In the data rows, the value 128 means zero.
Here are some numbered points:
[50, 99, 84, 154, 113, 96, 120, 147, 102, 115, 114, 193, 127, 119, 81, 146, 162, 102, 137, 102, 149, 105, 161, 143, 85, 114, 134, 163, 156, 155, 125, 83, 99, 161, 146, 128, 149, 96, 79, 129, 90, 74, 91, 157, 131, 130, 97, 95, 157, 123, 181, 136, 117, 91, 148, 152, 105, 125, 131] 0
[139, 165, 118, 154, 142, 138, 112, 118, 110, 137, 111, 108, 99, 144, 149, 96, 109, 159, 123, 140, 150, 140, 158, 134, 143, 135, 107, 130, 109, 137, 111, 152, 125, 150, 97, 102, 104, 139, 128, 133, 137, 141, 166, 157, 134, 129, 149, 126, 100, 122, 133, 131, 105, 156, 134, 112, 141, 129, 143] 1
[83, 138, 133, 137, 183, 141, 75, 89, 69, 134, 123, 130, 153, 53, 87, 121, 164, 131, 167, 114, 138, 151, 176, 124, 149, 175, 127, 93, 149, 117, 68, 98, 117, 150, 118, 83, 132, 184, 102, 89, 98, 136, 188, 159, 124, 81, 157, 133, 154, 71, 90, 156, 130, 161, 136, 118, 179, 90, 105] 2
[164, 117, 153, 84, 79, 91, 138, 153, 144, 142, 80, 109, 152, 96, 173, 82, 110, 125, 185, 118, 124, 118, 110, 126, 159, 122, 201, 116, 69, 124, 210, 138, 107, 151, 148, 191, 99, 125, 139, 101, 177, 129, 148, 150, 85, 67, 158, 136, 60, 75, 195, 202, 144, 180, 143, 226, 138, 116, 145] 3
[161, 145, 130, 148, 112, 123, 115, 151, 148, 120, 105, 96, 104, 123, 125, 110, 102, 152, 120, 141, 136, 116, 142, 116, 116, 114, 138, 147, 98, 132, 137, 144, 143, 135, 135, 134, 102, 155, 140, 108, 148, 148, 136, 147, 128, 123, 142, 111, 90, 130, 158, 146, 132, 155, 134, 140, 120, 148, 163] 4
[132, 129, 163, 108, 116, 113, 129, 143, 145, 116, 123, 104, 137, 134, 145, 139, 148, 124, 150, 105, 104, 140, 105, 134, 140, 150, 135, 128, 132, 100, 140, 150, 134, 134, 121, 159, 134, 121, 137, 127, 119, 109, 132, 123, 132, 131, 102, 110, 130, 126, 137, 137, 135, 136, 122, 133, 114, 135, 129] 5
[123, 114, 145, 170, 120, 129, 86, 131, 128, 132, 114, 119, 115, 99, 89, 134, 163, 125, 165, 148, 127, 127, 132, 119, 133, 124, 164, 127, 152, 110, 120, 103, 138, 109, 145, 114, 111, 138, 149, 120, 124, 148, 124, 143, 132, 107, 134, 150, 109, 125, 163, 141, 140, 135, 146, 99, 153, 101, 148] 6
[150, 132, 168, 129, 151, 131, 82, 139, 130, 107, 122, 95, 103, 99, 137, 133, 122, 120, 151, 106, 141, 163, 150, 123, 171, 140, 128, 96, 140, 110, 102, 130, 130, 114, 108, 125, 112, 169, 149, 116, 134, 136, 141, 124, 121, 125, 133, 116, 106, 139, 150, 132, 152, 165, 143, 114, 151, 132, 130] 7
[86, 101, 187, 106, 157, 141, 158, 70, 78, 123, 96, 164, 203, 104, 107, 138, 158, 132, 117, 92, 94, 144, 73, 154, 158, 155, 114, 138, 160, 117, 169, 131, 113, 136, 148, 170, 132, 97, 118, 90, 144, 110, 140, 112, 107, 141, 129, 168, 146, 104, 81, 117, 144, 119, 104, 138, 169, 118, 128] 8
[166, 146, 180, 111, 166, 114, 147, 130, 133, 153, 103, 125, 129, 174, 134, 177, 104, 161, 111, 160, 121, 146, 122, 157, 142, 154, 99, 119, 88, 140, 158, 163, 116, 139, 134, 149, 109, 131, 134, 104, 146, 126, 146, 137, 138, 147, 136, 121, 111, 90, 133, 108, 121, 159, 118, 159, 133, 133, 171] 9
[168, 152, 126, 175, 119, 114, 61, 146, 139, 127, 121, 85, 89, 129, 149, 116, 122, 107, 182, 115, 141, 150, 177, 124, 116, 132, 142, 110, 97, 110, 75, 154, 135, 104, 108, 100, 96, 164, 153, 128, 107, 154, 167, 138, 134, 123, 127, 107, 96, 120, 172, 130, 145, 192, 162, 122, 137, 116, 158] 10
[150, 155, 146, 134, 170, 168, 115, 131, 136, 163, 176, 84, 132, 137, 82, 199, 136, 168, 79, 184, 118, 155, 111, 144, 123, 174, 89, 114, 131, 118, 86, 114, 155, 126, 190, 81, 110, 161, 130, 125, 135, 157, 126, 95, 163, 148, 151, 170, 151, 154, 66, 114, 142, 99, 79, 64, 154, 123, 137] 11
[119, 105, 107, 119, 114, 141, 140, 161, 146, 111, 115, 146, 111, 106, 40, 114, 121, 173, 48, 154, 157, 58, 124, 89, 54, 108, 167, 149, 148, 148, 165, 66, 183, 171, 189, 76, 185, 150, 123, 130, 144, 106, 32, 140, 166, 178, 203, 97, 171, 174, 91, 102, 100, 53, 110, 112, 117, 219, 125] 12
[109, 158, 113, 143, 148, 138, 134, 121, 135, 131, 125, 126, 121, 184, 125, 139, 104, 133, 103, 135, 126, 118, 136, 148, 112, 109, 98, 137, 123, 125, 138, 169, 115, 120, 117, 143, 129, 106, 136, 127, 143, 116, 126, 142, 130, 139, 96, 128, 116, 153, 121, 122, 104, 120, 113, 122, 95, 116, 137] 13
[75, 131, 145, 126, 138, 124, 111, 164, 114, 96, 137, 184, 118, 127, 134, 161, 141, 112, 121, 119, 124, 112, 162, 133, 132, 131, 110, 124, 172, 108, 159, 96, 90, 137, 127, 136, 107, 100, 149, 138, 143, 99, 120, 126, 125, 154, 90, 162, 116, 147, 149, 128, 103, 142, 143, 126, 131, 122, 138] 14
[67, 119, 119, 45, 39, 92, 192, 169, 118, 145, 166, 210, 95, 135, 238, 87, 111, 101, 70, 62, 105, 75, 117, 65, 109, 118, 114, 139, 93, 179, 255, 109, 69, 238, 188, 187, 155, 0, 131, 106, 154, 79, 131, 149, 73, 138, 111, 137, 105, 91, 157, 161, 55, 73, 92, 133, 108, 177, 107] 15
[161, 139, 156, 146, 2, 124, 115, 198, 127, 151, 172, 143, 70, 173, 220, 158, 191, 127, 184, 117, 85, 168, 78, 98, 122, 203, 148, 150, 174, 121, 129, 128, 136, 120, 86, 127, 159, 88, 185, 195, 129, 105, 122, 101, 174, 136, 138, 149, 152, 98, 145, 129, 154, 122, 135, 85, 169, 115, 123] 16
[100, 98, 152, 124, 141, 124, 124, 132, 68, 136, 107, 170, 128, 109, 98, 126, 152, 149, 100, 130, 160, 127, 127, 116, 121, 155, 143, 135, 160, 186, 159, 90, 94, 149, 159, 142, 140, 115, 119, 108, 177, 105, 125, 127, 138, 135, 156, 150, 135, 118, 139, 138, 113, 113, 154, 127, 176, 119, 129] 17
[94, 134, 144, 127, 148, 121, 123, 127, 101, 152, 117, 132, 167, 90, 100, 144, 135, 126, 112, 114, 141, 137, 145, 142, 128, 143, 125, 117, 123, 152, 131, 122, 101, 122, 135, 156, 113, 119, 84, 80, 147, 132, 179, 115, 118, 114, 126, 125, 145, 105, 122, 143, 145, 142, 131, 155, 163, 101, 114] 18
[156, 153, 128, 109, 104, 160, 167, 89, 138, 143, 138, 108, 107, 153, 204, 69, 76, 146, 99, 107, 125, 143, 94, 104, 161, 124, 99, 133, 109, 147, 143, 155, 137, 130, 97, 148, 124, 92, 149, 119, 129, 167, 161, 119, 85, 123, 137, 142, 112, 144, 72, 126, 126, 137, 111, 117, 151, 155, 114] 19
[156, 145, 190, 132, 166, 129, 17, 116, 107, 75, 121, 83, 90, 82, 134, 140, 149, 68, 174, 70, 174, 198, 216, 137, 240, 166, 142, 41, 170, 90, 52, 136, 140, 97, 77, 103, 106, 230, 154, 105, 121, 170, 156, 112, 117, 143, 130, 116, 77, 167, 172, 146, 181, 228, 170, 88, 175, 120, 130] 20
[159, 88, 96, 151, 82, 131, 133, 116, 158, 127, 122, 79, 91, 161, 107, 98, 92, 174, 155, 163, 144, 106, 100, 125, 82, 85, 149, 129, 117, 144, 157, 143, 178, 130, 140, 83, 143, 157, 126, 133, 126, 148, 82, 147, 135, 95, 163, 92, 124, 135, 129, 142, 132, 105, 120, 124, 140, 150, 144] 21
[148, 106, 152, 86, 95, 143, 145, 141, 95, 161, 156, 142, 67, 118, 205, 88, 147, 111, 83, 57, 96, 157, 154, 127, 163, 210, 96, 189, 64, 208, 150, 109, 103, 147, 162, 152, 142, 59, 128, 186, 183, 142, 217, 74, 132, 227, 162, 110, 160, 90, 171, 106, 162, 91, 114, 68, 146, 167, 123] 22
[126, 100, 151, 153, 39, 133, 112, 168, 110, 142, 145, 146, 69, 143, 167, 123, 170, 134, 178, 109, 129, 150, 107, 118, 131, 196, 150, 153, 168, 135, 124, 136, 113, 116, 96, 116, 143, 123, 160, 167, 136, 121, 119, 108, 177, 146, 132, 143, 143, 106, 142, 128, 126, 103, 108, 101, 173, 123, 126] 23
[125, 130, 132, 172, 80, 181, 98, 110, 128, 153, 109, 137, 76, 105, 131, 113, 111, 136, 144, 142, 130, 103, 139, 100, 147, 76, 142, 115, 161, 136, 146, 128, 144, 75, 101, 98, 121, 136, 186, 137, 158, 181, 119, 155, 85, 112, 170, 179, 111, 146, 154, 137, 148, 115, 119, 51, 178, 125, 143] 24
[142, 150, 127, 149, 129, 148, 117, 94, 121, 76, 95, 107, 117, 134, 152, 90, 94, 123, 120, 77, 111, 126, 132, 138, 144, 81, 128, 151, 173, 99, 149, 175, 157, 126, 78, 152, 159, 124, 145, 125, 79, 128, 119, 143, 99, 137, 127, 94, 118, 172, 111, 125, 119, 122, 98, 112, 119, 177, 134] 25
[155, 99, 193, 97, 118, 113, 162, 148, 144, 94, 162, 102, 96, 142, 174, 121, 134, 131, 100, 103, 142, 167, 89, 106, 185, 144, 116, 75, 183, 123, 166, 129, 95, 131, 105, 173, 151, 114, 163, 134, 147, 130, 122, 73, 136, 195, 125, 111, 103, 182, 112, 123, 117, 135, 125, 103, 148, 153, 127] 26
[149, 172, 150, 142, 160, 166, 112, 117, 141, 159, 181, 92, 160, 149, 102, 185, 115, 160, 85, 190, 111, 136, 133, 147, 114, 167, 96, 131, 91, 108, 100, 123, 163, 113, 176, 79, 111, 150, 147, 143, 141, 161, 128, 103, 171, 162, 130, 169, 150, 130, 63, 101, 144, 119, 104, 64, 143, 123, 148] 27
[74, 121, 112, 153, 107, 175, 93, 115, 80, 118, 117, 157, 104, 117, 93, 139, 101, 157, 110, 122, 102, 82, 161, 126, 70, 85, 113, 158, 167, 140, 134, 119, 146, 126, 153, 99, 154, 123, 128, 154, 108, 114, 99, 136, 121, 139, 132, 129, 169, 142, 117, 121, 121, 58, 108, 62, 142, 149, 150] 28
[112, 99, 76, 123, 142, 147, 197, 115, 163, 169, 161, 103, 176, 203, 53, 185, 93, 152, 97, 255, 104, 123, 38, 132, 93, 60, 99, 97, 145, 90, 90, 190, 137, 52, 128, 111, 163, 135, 119, 145, 82, 131, 64, 116, 123, 79, 103, 144, 154, 142, 44, 107, 105, 70, 82, 142, 83, 105, 98] 29
[169, 80, 105, 88, 112, 110, 196, 153, 201, 174, 118, 48, 138, 82, 72, 90, 122, 113, 126, 161, 122, 102, 63, 78, 115, 86, 197, 84, 82, 111, 109, 92, 164, 101, 160, 97, 134, 145, 120, 108, 142, 186, 101, 110, 122, 85, 180, 117, 105, 103, 99, 119, 159, 97, 139, 166, 96, 127, 81] 30
[59, 141, 133, 133, 140, 152, 86, 209, 80, 67, 163, 244, 123, 117, 129, 175, 134, 88, 102, 123, 140, 85, 202, 126, 131, 129, 107, 120, 205, 109, 127, 90, 50, 144, 127, 177, 72, 80, 151, 156, 153, 63, 102, 114, 126, 157, 66, 187, 105, 170, 165, 110, 99, 128, 164, 134, 101, 73, 160] 31
[88, 141, 120, 140, 119, 174, 108, 138, 145, 135, 141, 144, 115, 100, 78, 147, 106, 125, 122, 148, 83, 74, 168, 97, 102, 53, 130, 100, 142, 119, 127, 131, 155, 96, 155, 116, 100, 116, 157, 98, 142, 176, 119, 157, 65, 86, 125, 166, 128, 135, 143, 139, 138, 118, 139, 107, 120, 118, 139] 32
[176, 130, 124, 105, 126, 120, 148, 144, 166, 123, 161, 93, 135, 92, 137, 98, 130, 121, 104, 128, 130, 134, 99, 98, 139, 119, 139, 134, 133, 119, 103, 109, 162, 115, 126, 129, 159, 157, 122, 151, 121, 152, 120, 95, 119, 149, 141, 109, 132, 164, 119, 114, 143, 124, 133, 100, 118, 169, 102] 33
[51, 140, 124, 153, 152, 159, 78, 175, 82, 105, 157, 226, 117, 130, 133, 184, 116, 89, 108, 123, 137, 106, 209, 126, 122, 116, 99, 125, 200, 120, 127, 125, 62, 104, 115, 157, 87, 107, 131, 139, 140, 80, 123, 129, 138, 157, 71, 186, 114, 151, 167, 127, 102, 124, 140, 141, 117, 95, 158] 34
[151, 138, 213, 97, 112, 104, 125, 150, 149, 107, 101, 102, 140, 153, 158, 157, 146, 112, 148, 87, 77, 160, 85, 146, 173, 164, 152, 130, 143, 91, 135, 185, 143, 113, 107, 184, 141, 137, 153, 123, 119, 96, 145, 113, 151, 147, 91, 95, 131, 128, 149, 143, 155, 151, 111, 139, 94, 144, 141] 35
Which five points above are nearest to each new point by angle, seen from the average point of the numbered points? Their numbers follow each, nearest first.
[141, 157, 153, 148, 121, 140, 128, 66, 110, 46, 102, 93, 136, 152, 168, 65, 100, 128, 130, 53, 89, 125, 113, 142, 155, 64, 135, 167, 176, 86, 159, 199, 168, 141, 76, 135, 171, 123, 172, 120, 71, 115, 103, 156, 85, 138, 123, 87, 123, 185, 100, 128, 101, 121, 94, 89, 134, 196, 127] 25 19 35 5 13
[129, 127, 112, 129, 132, 171, 148, 74, 117, 154, 131, 99, 151, 110, 121, 115, 130, 143, 136, 149, 123, 160, 100, 106, 135, 151, 136, 108, 124, 131, 98, 133, 138, 105, 113, 98, 127, 157, 128, 115, 119, 176, 139, 94, 130, 97, 166, 148, 154, 108, 65, 129, 139, 137, 109, 106, 178, 110, 96] 2 11 27 30 29
[139, 146, 129, 97, 137, 120, 142, 121, 127, 115, 120, 113, 148, 89, 110, 101, 109, 142, 113, 133, 131, 102, 140, 146, 104, 108, 151, 157, 109, 146, 133, 123, 153, 159, 144, 127, 129, 134, 85, 100, 124, 127, 116, 145, 116, 122, 141, 85, 151, 138, 126, 151, 141, 118, 128, 129, 113, 168, 127] 12 21 4 33 30
[128, 137, 129, 100, 125, 113, 131, 121, 132, 117, 98, 116, 143, 91, 109, 100, 95, 146, 129, 109, 135, 104, 142, 159, 99, 111, 145, 166, 110, 153, 143, 127, 158, 169, 157, 139, 135, 128, 80, 91, 117, 108, 110, 147, 111, 116, 137, 88, 149, 137, 132, 145, 130, 126, 131, 144, 111, 173, 133] 12 0 4 21 25
[191, 171, 77, 105, 141, 177, 118, 118, 158, 148, 174, 95, 125, 153, 174, 139, 54, 149, 84, 170, 111, 117, 126, 131, 143, 114, 100, 118, 68, 145, 70, 184, 170, 96, 112, 125, 101, 165, 127, 135, 148, 178, 163, 128, 121, 86, 154, 170, 129, 127, 104, 145, 130, 144, 101, 124, 114, 133, 133] 19 27 1 11 29
[75, 74, 66, 229, 159, 125, 114, 134, 153, 157, 157, 168, 138, 181, 19, 242, 199, 75, 184, 201, 125, 160, 134, 110, 99, 111, 110, 52, 172, 114, 16, 116, 53, 19, 77, 80, 112, 153, 136, 159, 63, 137, 112, 104, 167, 77, 65, 162, 178, 109, 158, 92, 115, 123, 134, 134, 140, 12, 110] 29 6 34 0 2
[173, 58, 120, 155, 112, 66, 207, 82, 147, 153, 83, 107, 186, 172, 87, 110, 206, 173, 175, 159, 141, 184, 0, 164, 100, 142, 161, 165, 123, 124, 122, 136, 137, 134, 113, 136, 181, 119, 113, 154, 57, 82, 95, 130, 166, 105, 152, 64, 145, 86, 86, 105, 135, 89, 100, 196, 128, 106, 88] 29 5 30 21 8
[126, 169, 85, 182, 139, 136, 102, 104, 120, 131, 142, 123, 99, 184, 158, 149, 113, 122, 157, 95, 118, 144, 186, 149, 128, 132, 128, 142, 78, 132, 59, 171, 125, 122, 101, 109, 94, 106, 123, 142, 93, 136, 167, 152, 116, 108, 107, 108, 123, 79, 156, 126, 131, 145, 132, 138, 102, 99, 144] 10 1 13 4 2
[116, 99, 131, 124, 125, 90, 140, 157, 139, 122, 125, 129, 126, 101, 89, 128, 179, 102, 142, 120, 146, 133, 100, 98, 133, 145, 150, 127, 159, 116, 131, 80, 116, 124, 124, 129, 153, 126, 138, 138, 124, 98, 94, 109, 145, 148, 119, 119, 130, 144, 123, 116, 129, 119, 169, 133, 120, 128, 94] 0 33 30 12 17
[110, 129, 139, 172, 121, 116, 125, 113, 112, 115, 78, 116, 143, 138, 95, 112, 130, 146, 160, 142, 159, 124, 115, 147, 121, 88, 142, 144, 163, 111, 137, 165, 131, 124, 97, 155, 123, 138, 126, 99, 106, 109, 110, 139, 119, 102, 111, 108, 119, 150, 149, 146, 120, 136, 139, 143, 129, 108, 154] 25 6 21 0 13
[103, 127, 108, 100, 160, 115, 150, 114, 128, 155, 153, 121, 155, 137, 151, 134, 149, 78, 127, 99, 111, 151, 129, 118, 148, 161, 122, 111, 106, 129, 103, 117, 108, 101, 132, 140, 125, 91, 115, 135, 120, 133, 163, 98, 123, 130, 109, 115, 163, 84, 117, 105, 152, 124, 135, 143, 107, 91, 84] 18 22 5 8 2
[153, 120, 93, 97, 152, 117, 172, 86, 135, 153, 105, 90, 162, 139, 130, 92, 134, 127, 124, 122, 129, 150, 90, 148, 105, 155, 148, 163, 58, 162, 125, 121, 170, 141, 154, 88, 163, 128, 93, 154, 132, 140, 140, 116, 148, 128, 161, 80, 172, 84, 101, 114, 149, 107, 136, 143, 92, 140, 103] 30 33 21 22 12
[90, 70, 100, 149, 131, 99, 157, 69, 146, 171, 93, 134, 183, 137, 79, 111, 213, 63, 211, 116, 117, 173, 69, 103, 130, 127, 176, 117, 147, 76, 112, 97, 104, 65, 105, 94, 180, 131, 145, 134, 64, 136, 126, 96, 137, 99, 113, 134, 156, 119, 117, 100, 137, 136, 156, 172, 122, 75, 44] 30 29 6 2 8
[170, 115, 137, 137, 152, 127, 126, 88, 150, 146, 132, 81, 178, 137, 125, 145, 149, 128, 157, 153, 131, 180, 77, 138, 132, 130, 138, 93, 125, 104, 105, 144, 148, 108, 116, 113, 145, 155, 139, 129, 96, 147, 123, 105, 132, 107, 120, 127, 139, 123, 89, 120, 142, 155, 126, 137, 132, 99, 102] 29 30 27 33 11
[110, 162, 113, 120, 144, 144, 121, 138, 120, 98, 160, 122, 124, 76, 119, 121, 121, 110, 117, 113, 111, 108, 154, 100, 126, 98, 129, 107, 144, 114, 92, 126, 157, 144, 140, 96, 124, 125, 108, 120, 112, 151, 125, 144, 97, 109, 135, 127, 131, 133, 100, 132, 123, 127, 139, 106, 127, 154, 105] 32 2 33 28 30
[172, 95, 160, 25, 129, 101, 154, 98, 126, 129, 90, 85, 168, 63, 188, 52, 137, 75, 154, 83, 91, 172, 98, 119, 180, 153, 168, 158, 89, 107, 137, 124, 136, 159, 176, 128, 120, 151, 86, 114, 106, 140, 179, 98, 106, 106, 158, 103, 122, 100, 113, 151, 170, 139, 134, 184, 121, 165, 71] 3 5 30 33 35
[112, 127, 124, 136, 109, 137, 138, 119, 125, 140, 106, 130, 119, 107, 82, 122, 123, 150, 143, 171, 134, 89, 151, 115, 103, 99, 153, 107, 119, 147, 154, 120, 127, 134, 142, 98, 97, 134, 125, 90, 142, 152, 124, 159, 115, 84, 155, 137, 112, 115, 142, 152, 131, 143, 127, 149, 153, 119, 134] 32 21 4 6 30
[114, 153, 148, 117, 111, 112, 124, 159, 129, 106, 203, 158, 117, 100, 152, 156, 129, 112, 79, 99, 146, 144, 121, 107, 157, 140, 80, 87, 191, 140, 127, 95, 94, 146, 113, 165, 120, 83, 137, 122, 148, 118, 122, 98, 117, 164, 82, 153, 154, 160, 97, 127, 100, 127, 107, 75, 159, 139, 111] 26 14 31 34 15
[110, 84, 159, 107, 75, 116, 142, 165, 107, 138, 115, 168, 135, 124, 113, 136, 183, 127, 144, 118, 93, 124, 93, 142, 105, 178, 167, 168, 142, 138, 152, 118, 109, 149, 163, 146, 151, 125, 117, 141, 138, 73, 106, 111, 183, 139, 127, 131, 177, 79, 157, 116, 151, 84, 92, 139, 139, 138, 132] 23 0 16 17 8
[141, 124, 112, 100, 164, 148, 132, 129, 130, 104, 113, 138, 183, 129, 116, 140, 113, 118, 102, 122, 104, 100, 132, 157, 110, 98, 127, 161, 133, 114, 118, 139, 151, 121, 148, 129, 140, 131, 94, 146, 95, 106, 111, 131, 123, 131, 131, 123, 139, 155, 112, 118, 122, 99, 118, 158, 78, 149, 132] 29 13 25 12 0
[138, 134, 129, 98, 122, 104, 130, 127, 132, 128, 97, 104, 144, 80, 103, 94, 87, 171, 119, 127, 142, 89, 117, 156, 81, 111, 163, 167, 85, 177, 148, 119, 174, 179, 168, 122, 145, 134, 64, 97, 132, 109, 118, 146, 128, 121, 168, 67, 170, 119, 119, 159, 141, 108, 145, 137, 115, 189, 129] 12 21 4 30 0
[108, 118, 102, 95, 135, 113, 133, 118, 122, 108, 139, 147, 195, 107, 108, 134, 124, 129, 125, 127, 91, 99, 110, 154, 111, 105, 146, 150, 128, 97, 129, 123, 139, 167, 161, 121, 144, 113, 83, 133, 71, 82, 74, 140, 132, 90, 123, 124, 156, 138, 103, 129, 106, 101, 109, 174, 83, 158, 106] 0 29 12 8 28
[152, 115, 161, 111, 135, 99, 146, 130, 126, 135, 99, 90, 139, 96, 106, 108, 135, 171, 122, 160, 153, 129, 85, 120, 149, 138, 142, 113, 124, 108, 134, 130, 131, 164, 135, 139, 128, 153, 126, 100, 149, 123, 119, 142, 126, 114, 151, 137, 93, 125, 99, 134, 121, 142, 133, 140, 147, 137, 114] 30 3 4 9 21
[122, 114, 106, 82, 153, 119, 144, 115, 122, 107, 112, 146, 192, 106, 109, 138, 129, 130, 122, 115, 95, 107, 128, 171, 102, 96, 137, 150, 115, 114, 149, 119, 131, 149, 140, 135, 152, 131, 85, 138, 102, 98, 102, 134, 118, 114, 128, 127, 144, 141, 117, 125, 118, 115, 109, 170, 96, 157, 110] 0 8 29 12 5
[165, 79, 255, 41, 167, 94, 184, 135, 149, 65, 111, 105, 61, 171, 228, 83, 123, 113, 98, 83, 159, 213, 64, 100, 254, 168, 82, 77, 204, 121, 181, 129, 74, 139, 78, 226, 166, 136, 185, 129, 177, 107, 132, 31, 129, 242, 108, 79, 70, 221, 145, 61, 125, 136, 127, 89, 140, 178, 122] 26 35 5 19 22
[81, 188, 92, 169, 166, 123, 129, 122, 133, 126, 111, 130, 95, 255, 150, 189, 54, 134, 61, 120, 135, 104, 145, 171, 118, 96, 68, 134, 89, 131, 137, 234, 92, 123, 83, 182, 134, 78, 159, 141, 130, 58, 104, 166, 112, 149, 37, 130, 115, 170, 148, 122, 61, 116, 113, 152, 24, 138, 188] 13 34 9 25 29
[172, 121, 209, 132, 161, 103, 87, 153, 118, 129, 105, 74, 133, 115, 123, 162, 153, 174, 142, 143, 158, 163, 132, 180, 143, 199, 130, 152, 110, 115, 139, 108, 156, 179, 157, 147, 141, 150, 144, 123, 153, 100, 130, 128, 170, 172, 127, 136, 82, 143, 140, 132, 134, 156, 136, 106, 132, 134, 188] 9 7 35 5 27
[103, 190, 121, 160, 139, 142, 144, 112, 144, 121, 136, 115, 112, 246, 170, 170, 68, 132, 80, 121, 111, 86, 149, 163, 118, 81, 75, 140, 77, 94, 162, 221, 109, 102, 98, 173, 116, 108, 158, 141, 153, 100, 116, 125, 147, 126, 78, 132, 122, 162, 127, 122, 110, 121, 83, 128, 58, 133, 159] 13 9 25 29 19
[127, 148, 147, 113, 126, 110, 157, 141, 120, 131, 95, 124, 117, 148, 116, 133, 114, 172, 87, 162, 141, 99, 110, 127, 131, 129, 124, 123, 94, 116, 150, 143, 130, 163, 150, 140, 106, 123, 125, 112, 159, 109, 121, 135, 139, 134, 138, 133, 101, 134, 110, 138, 101, 132, 121, 137, 120, 149, 134] 9 4 13 12 15
[164, 187, 153, 76, 153, 107, 153, 72, 132, 103, 70, 127, 229, 68, 124, 74, 88, 147, 91, 84, 167, 74, 146, 185, 53, 102, 183, 205, 85, 208, 183, 107, 196, 173, 189, 103, 165, 137, 36, 58, 182, 168, 111, 163, 102, 159, 158, 51, 151, 159, 131, 176, 141, 126, 146, 149, 109, 219, 168] 12 4 21 18 3
[146, 108, 79, 110, 142, 109, 169, 88, 129, 173, 117, 65, 148, 138, 136, 88, 133, 139, 129, 125, 120, 158, 100, 158, 97, 168, 142, 163, 42, 149, 118, 126, 170, 145, 159, 70, 165, 114, 75, 146, 113, 145, 139, 130, 147, 107, 160, 71, 172, 73, 81, 109, 150, 85, 123, 159, 95, 134, 86] 30 21 33 29 22
[139, 80, 99, 128, 89, 104, 149, 127, 139, 107, 118, 168, 118, 84, 100, 67, 176, 106, 137, 142, 156, 119, 100, 95, 111, 109, 172, 164, 135, 156, 129, 60, 146, 120, 140, 94, 181, 166, 110, 170, 120, 118, 97, 124, 150, 144, 176, 94, 140, 128, 136, 114, 142, 123, 162, 129, 111, 153, 103] 12 33 30 0 21
[159, 142, 101, 160, 90, 74, 121, 216, 133, 89, 163, 137, 37, 124, 121, 139, 140, 170, 74, 136, 183, 113, 128, 126, 100, 146, 110, 168, 122, 157, 110, 88, 166, 167, 131, 144, 148, 122, 136, 188, 144, 63, 75, 135, 147, 202, 120, 84, 114, 138, 125, 105, 127, 79, 156, 128, 83, 179, 152] 12 0 33 21 16
[145, 174, 57, 104, 99, 143, 91, 160, 140, 110, 193, 146, 115, 110, 188, 118, 114, 90, 140, 112, 115, 93, 189, 125, 100, 98, 111, 156, 94, 148, 80, 111, 149, 143, 147, 86, 120, 92, 112, 171, 109, 140, 124, 145, 91, 127, 114, 141, 150, 143, 141, 133, 126, 122, 137, 111, 101, 147, 120] 32 28 0 10 33
[104, 154, 136, 132, 174, 127, 127, 42, 43, 118, 69, 80, 209, 134, 144, 109, 108, 181, 149, 91, 139, 167, 113, 190, 133, 168, 102, 142, 125, 132, 139, 168, 124, 196, 117, 135, 145, 140, 71, 36, 97, 122, 166, 149, 148, 98, 129, 96, 156, 122, 52, 159, 101, 129, 87, 145, 177, 150, 144] 8 18 2 1 25
[155, 106, 148, 145, 103, 114, 130, 141, 128, 136, 96, 126, 124, 144, 112, 131, 141, 147, 126, 142, 120, 104, 116, 149, 93, 111, 136, 183, 109, 123, 173, 103, 150, 137, 165, 107, 152, 125, 137, 155, 132, 106, 95, 115, 167, 164, 146, 119, 131, 149, 140, 123, 134, 95, 123, 104, 132, 150, 159] 12 21 28 0 4
[119, 149, 142, 148, 145, 95, 106, 134, 123, 114, 103, 105, 77, 144, 151, 117, 132, 96, 163, 91, 161, 141, 171, 132, 155, 146, 143, 121, 120, 102, 127, 126, 96, 134, 90, 146, 93, 115, 150, 133, 147, 99, 151, 155, 121, 138, 95, 102, 70, 115, 186, 146, 138, 167, 164, 166, 90, 105, 139] 10 7 20 3 1
[97, 175, 102, 165, 156, 127, 76, 151, 115, 62, 120, 163, 118, 152, 116, 181, 124, 130, 115, 78, 135, 105, 209, 179, 65, 119, 120, 163, 136, 111, 82, 167, 131, 147, 121, 129, 133, 133, 111, 144, 81, 71, 121, 177, 148, 171, 76, 76, 155, 133, 148, 131, 116, 107, 135, 128, 88, 158, 182] 0 34 13 28 31
[115, 111, 145, 156, 143, 122, 124, 162, 160, 130, 117, 87, 127, 155, 83, 177, 120, 167, 138, 189, 122, 121, 110, 146, 116, 101, 114, 87, 141, 91, 135, 166, 125, 124, 137, 139, 97, 148, 133, 100, 127, 112, 98, 138, 126, 92, 109, 129, 102, 144, 119, 129, 125, 143, 109, 163, 119, 117, 158] 29 9 13 21 4
[163, 130, 159, 116, 114, 114, 152, 131, 138, 103, 150, 104, 113, 70, 106, 102, 137, 155, 116, 152, 116, 123, 89, 83, 160, 115, 136, 102, 139, 121, 145, 105, 142, 147, 112, 157, 115, 120, 147, 74, 154, 168, 118, 155, 88, 111, 165, 136, 78, 119, 95, 141, 120, 149, 117, 131, 184, 160, 120] 30 3 19 33 4
[72, 67, 160, 102, 97, 106, 143, 138, 45, 152, 102, 201, 97, 85, 93, 117, 157, 165, 98, 163, 167, 123, 129, 111, 139, 191, 126, 115, 156, 198, 176, 48, 44, 202, 150, 145, 139, 94, 102, 99, 188, 99, 121, 116, 141, 114, 172, 151, 138, 64, 130, 150, 109, 89, 140, 135, 201, 121, 113] 17 18 15 8 0
[113, 138, 153, 142, 136, 95, 92, 153, 127, 115, 117, 105, 102, 138, 143, 127, 137, 108, 165, 89, 152, 124, 167, 132, 147, 138, 134, 127, 122, 106, 129, 138, 119, 130, 115, 154, 113, 110, 156, 128, 147, 109, 115, 141, 114, 134, 90, 120, 95, 125, 161, 130, 139, 150, 168, 142, 105, 114, 147] 10 7 20 5 14
[114, 138, 130, 143, 149, 141, 119, 119, 126, 103, 109, 144, 146, 130, 114, 129, 127, 115, 128, 119, 133, 119, 132, 123, 127, 113, 120, 146, 154, 100, 132, 124, 137, 109, 118, 121, 131, 140, 142, 135, 128, 124, 99, 122, 123, 142, 119, 142, 132, 168, 119, 120, 129, 128, 136, 122, 128, 139, 131] 25 28 13 14 34
[128, 125, 123, 152, 174, 135, 118, 70, 166, 118, 94, 81, 229, 70, 61, 130, 130, 120, 174, 118, 135, 145, 84, 109, 131, 75, 170, 97, 175, 90, 90, 125, 193, 90, 122, 106, 146, 176, 97, 51, 68, 163, 138, 153, 93, 66, 115, 108, 159, 157, 86, 154, 139, 140, 120, 129, 162, 131, 103] 2 30 6 29 18
